Y: rows in 3 groups, each row roughly a mix of its group's directions:
Y (97 x 10):
[[ 19.9  26.2   0.9 -19.2  21.9   2.8 -49.8  -8.3  24.5   5.0]
 [-42.8  -1.2  22.3  -4.5 -36.9 -20.4  -1.4  29.0   7.2   9.5]
 [ 44.7  10.4  -5.5  -2.5 -21.8  26.1  10.4 -41.0   3.6  -3.0]
 [ 32.2  13.7   1.0  27.7   5.1 -22.4 -20.1  19.1  29.8  30.6]
 [  7.7  40.5 -20.5   2.6   8.3  15.8 -14.6 -39.3  -2.8  30.1]
 [-17.6  -9.8  18.4 -38.8 -33.4  -8.3  16.9  32.1  17.8  -6.3]
 [ 32.2  -3.0   1.9  18.1  12.5 -28.7  36.0  -1.9  14.7 -35.3]
 [ 18.4 -17.5  11.0  31.0 -21.1  34.3   7.8 -34.2 -22.0   7.0]
 [ 24.3 -20.4 -25.4  -9.5  -6.5 -48.6 -16.4  24.7  -6.1   7.1]
 [  6.0 -17.6  -8.9  40.8  18.0  20.8  13.0   3.5   2.9 -45.6]
 [-14.4 -34.5 -29.0 -25.6   5.9  23.4  16.3 -16.2  30.2 -14.1]
 [ -6.2  -2.8  -9.1   9.1  18.6 -33.3  19.4 -16.9 -44.5  28.5]
 [ 38.5  33.7   8.2 -30.1  17.4  14.0   5.2  -8.2 -13.9  27.1]
 [ 28.3 -42.6  20.3  11.0 -30.6  18.1  -4.0  15.0  -2.5  21.4]
 [-22.4 -25.4  -4.5   5.1   7.7  16.7 -17.3  -2.3  35.5 -45.0]
 [ 31.2  35.4   8.3 -11.8  44.6  -7.2   6.9  -0.3  16.9  17.5]
 [ -3.5  -4.1  51.1   8.9  10.4  33.0  13.9 -18.9  25.0  -4.4]
 [  9.9  17.6 -48.2 -13.8   1.5 -41.7  -6.3 -13.2 -14.4  -5.3]
 [ 23.8  -3.4 -24.6  37.1 -15.9 -18.3  21.0  21.3 -32.1   6.3]
 [-10.5 -31.3  -0.7  25.1  10.3 -29.6  -1.9  23.8 -27.3 -33.2]
 [-13.5 -21.9  -2.2  -6.3   6.3 -34.5 -11.4  54.3  -0.8  10.4]
 [-10.6 -12.4   8.1 -27.9   1.6 -20.0  36.6 -25.5  -3.0 -40.0]
 [-29.4  19.4   9.4  38.9   6.7   7.2 -35.0  18.7 -19.8 -14.7]
 [-13.8 -14.6  22.3  12.5 -34.6 -19.3  18.1  33.0  27.0  18.5]
 [ -9.2  -1.9  14.2 -48.4 -23.6 -32.7  21.4 -18.4   1.7  -7.4]
 [  5.5  -5.0 -60.0 -17.5   1.9 -20.9 -10.3 -12.5   4.5 -20.7]
 [ 40.7  -3.3 -49.3  -4.3  12.1  -5.3   2.3 -17.5  11.2 -19.7]
 [ -4.3 -42.3 -19.3 -31.7  10.7 -18.7  20.5 -20.1  25.2   1.7]
 [ 18.5   1.4 -35.0  34.4   4.2 -27.4  -4.2 -11.2 -37.8  -4.8]
 [  2.2 -34.2 -22.2  11.2  27.7  14.1   0.0 -12.7  11.5 -45.4]
 [ 17.4  15.0 -19.9 -25.0 -15.3 -42.2  14.4  32.1  14.1  11.1]
 [-26.1  -6.3  26.6  30.6 -29.9 -24.3  -8.3  25.3   9.2  21.5]
 [ 50.8  23.6  -0.7  18.6   0.4 -15.1   5.5  26.1  24.2  10.3]
 [ 12.0  60.0  21.5  14.6  12.4  -0.5  -4.5 -16.7  -2.1 -15.4]
 [-38.3 -21.5   1.5  11.0  29.5  20.8 -33.8 -16.0  17.0  -8.3]
 [ -5.0  11.5 -22.8   2.6  -9.9 -34.2   2.1 -30.0 -42.3  21.7]
 [ 42.6   5.8 -21.3   1.4  -3.4  13.0 -36.2 -35.1  -6.1  -6.9]
 [ 14.8   4.7 -43.3   3.4   9.1  17.9   9.3  36.9  -0.5 -33.7]
 [-26.7  13.3 -42.3 -22.7  16.2 -26.6  18.9   7.6 -13.2 -19.2]
 [ 11.3  24.0 -12.0 -22.5  15.4  15.4  36.2   1.8 -44.4  -1.0]
 [ 16.9 -20.2   7.1  -6.1 -19.5  57.0  16.4  -1.8  20.9   0.2]
 [ 16.6 -24.3  34.0  11.9 -28.3  33.7 -24.4 -18.5  -6.6  -5.9]
 [ 18.0  27.3  -0.3 -27.3  -6.3 -28.6  11.9  30.2  21.8  30.2]
 [ 27.2  17.3  20.9  10.7  33.0 -17.4  -9.4  -5.2  43.1  12.4]
 [ 20.1   6.2  17.9  37.5 -32.8  13.9   5.9   4.9 -30.0  26.8]
 [ 33.6  19.7  48.2  27.2 -10.0   3.1 -13.2  12.9  -6.5   7.1]
 [-21.1  13.8  29.3 -40.1  20.8  10.1  -0.8 -33.5  -5.7  18.0]
 [-37.2   1.8  10.2 -24.5  24.9  32.5   9.2  -4.8  34.0  -9.3]
 [ 28.1  34.7  23.3  32.9  -5.0  18.3 -24.7 -10.9  -1.3 -20.2]
 [-21.8 -26.7 -43.5 -31.4   9.6 -20.4  15.6 -15.3   7.9  -1.1]
 [ -4.8  18.0  -4.3  28.0 -16.5  38.4 -26.3  33.9 -15.8 -11.0]
 [-37.2  12.1  20.4  23.6  14.7  23.4 -30.0 -19.2  18.8  15.2]
 [  6.0   2.3  22.8  -0.9  47.2 -20.6   9.9 -30.3  27.4 -11.6]
 [-12.6  -5.1  42.2  18.5  -1.1  35.3  -6.1  38.0   8.7   2.0]
 [ 17.2  -2.1  32.7 -20.3 -30.3  13.4 -31.5   6.4  33.6   8.9]
 [ 19.6  11.2 -48.6 -28.3   4.2 -12.4   2.9  -4.7  33.3 -11.5]
 [ -7.5  -2.8   4.1 -39.1 -13.9 -45.7  -8.2  -5.4  33.1   5.6]
 [-25.6  -8.7 -17.0  -9.2 -16.9  16.4   8.0  49.1 -20.7  23.6]
 [ 18.5 -15.9  22.1   9.5  16.1 -56.3 -18.3 -10.9   7.1  -2.2]
 [-32.1 -27.9 -29.3  -3.1  19.0   4.5  -4.7   0.7   7.7 -44.4]
 [-44.9  12.5   5.9  -0.2 -36.8 -14.3  23.6  12.1  -5.3  24.9]
 [ -4.0  -5.6   5.5 -26.6 -34.8 -17.9  18.5  33.1  36.4   6.4]
 [ 18.5 -16.2  -8.7  46.7  22.9 -22.4  23.3  -2.7   0.4 -26.0]
 [-33.5 -17.2  11.1 -11.6  17.1  40.7  18.6 -11.0  25.5 -19.2]
 [ 23.9  11.2   1.1 -22.8 -25.0  17.3  28.6  33.7  -9.2  30.5]
 [ 23.0  15.1  40.5  16.4 -25.2  10.6 -16.6  -2.1  20.2  31.8]
 [-21.7  26.5  -1.2 -28.4  16.8  33.1  -7.4 -21.9  33.2  10.7]
 [  7.1 -20.9   2.6  17.7  -6.8  43.6   4.9 -30.5  37.5  -1.3]
 [ -1.3   3.4 -26.3   8.2  35.2 -30.6  11.9  10.3 -40.0 -17.9]
 [-29.1 -44.7 -10.4  19.9   0.4  26.9 -22.5  -8.2   8.5 -19.9]
 [ 16.8   1.9 -33.4  14.9 -20.0   8.0  24.2  29.4 -38.1 -11.0]
 [  5.9 -25.6 -23.8  49.5  -9.7  -0.3   8.3  16.8  -7.0 -30.3]
 [ 18.0 -28.9  -1.7  44.8 -17.7 -32.2   9.9  22.1   1.7   1.7]
 [  0.1  -8.7  -8.8  28.3 -33.1  44.5 -15.5  -7.2 -27.8   4.6]
 [ -7.3 -36.3  28.7 -13.8 -18.8  13.4  36.2  23.7   5.4 -17.3]
 [-11.9   7.5  26.1  -5.1 -15.7  37.1  26.7  29.1 -11.2  30.0]
 [-11.1  22.0  -7.4 -40.3   6.2 -12.1  44.0   8.0  -3.5  25.1]
 [ 42.4 -30.0  -3.6  34.2  -6.4   8.0   1.7 -15.9 -26.4 -13.3]
 [ 10.8 -32.8 -29.7   3.2 -21.6 -25.8  -1.7   8.9 -10.0 -41.4]
 [-16.8 -16.3 -44.5 -25.1 -10.9 -16.8  11.3  18.8  -8.4 -31.7]
 [-40.2 -33.8  -7.5  25.3 -10.6   7.5 -36.9  -5.2  -4.4   9.3]
 [ -1.1   1.9 -26.7 -39.4  23.9 -11.9  -6.9  13.4  31.5 -30.2]
 [  8.5   1.7  30.0  26.2  25.0 -19.2  19.3 -34.6 -20.4  21.8]
 [ 13.4  15.6  15.1  -6.7 -18.0 -28.2  14.3  -9.1 -29.5  46.3]
 [-34.1  -6.3  10.2 -16.4  -1.0  -8.2  28.3  26.9 -21.5  38.5]
 [ 11.2  44.0   2.1 -22.6  -3.0  -2.0 -21.7 -13.4 -35.1  25.2]
 [-24.0 -12.2  12.1  18.5 -29.8  10.0 -25.4  -8.6 -25.9  39.0]
 [  7.1  25.0 -13.6 -22.0  46.0   2.6 -21.3  12.9  29.7  12.0]
 [-46.0  13.4  -9.0  29.5  12.1  14.5  -5.3 -23.3  26.2  15.9]
 [-35.3 -30.0  13.3   5.7   6.2 -30.9  -5.2  29.6 -17.5  23.6]
 [ 14.6  44.8 -13.1   3.8  11.1 -31.5  -6.8 -34.8 -11.5 -14.4]
 [ -2.4   9.2 -37.7 -17.7   1.8 -49.9   5.0  -7.9 -23.4  12.4]
 [ 28.3 -19.4 -18.0 -39.2   2.3 -30.1  17.7  15.1  24.0   6.5]
 [ 17.0  11.2 -51.9  -5.9  10.4 -13.3   4.9  40.1  -5.6  -4.5]
 [-43.7  -3.5   0.0 -21.9   6.9  31.7 -24.1 -13.6 -22.8  19.5]
 [ 25.5 -30.5  23.8  23.2 -15.6 -27.0 -15.3  33.8   4.8  -7.8]
 [ -1.0  -2.7 -29.0   3.1   2.5 -46.0 -27.9  33.0 -15.9  -2.8]]
one row of each group, then the others: which group is each in?
[-37.3  33.2  -4.2 -22.8  -3.8  15.8  10.1 -12.4  29.1  26.8] | (128)
[ -9.7   2.9 -13.4 -19.6  16.8 -61.7   7.9   1.6 -10.3  13.5] | (37)
[ 25.4  -4.8 -11.7  61.5   0.8  -3.1  -5.4  20.1  -1.5   9.1] | (120)

[  7.3  22.6  -9.3 -29.7  -0.9  25.6 -38.2 -30.7  23.0   0.6] | (128)
[ 11.1  40.1  37.0  24.3  -9.9  -2.0  -1.1   1.1 -30.6  19.6] | (37)
[-40.4   8.5  17.5 -19.0 -25.8 -15.5  17.7  23.1 -30.7   7.3] | (128)
[-29.3 -41.7  -5.5   5.3 -11.3  47.9   2.1   4.3   3.1   1.9] | (37)
[  9.5   2.0   5.0  49.3 -25.6 -18.2  -2.9  -3.4 -26.4  29.4] | (128)
[-12.2   8.4 -60.1 -27.7   1.4  -8.7   2.9  18.3  -1.8  -9.4] | (37)
[ -1.4 -15.6   2.3  26.1   4.6 -36.9 -35.8  27.8  24.2 -12.7] | (128)
[ -1.1  16.5  19.3  23.9  26.1 -16.2 -22.8 -35.3  14.1 -31.4] | (37)
[ -9.9 -23.9 -35.0  41.2  20.8   9.3 -10.6  16.2  -0.3 -25.3] | (120)
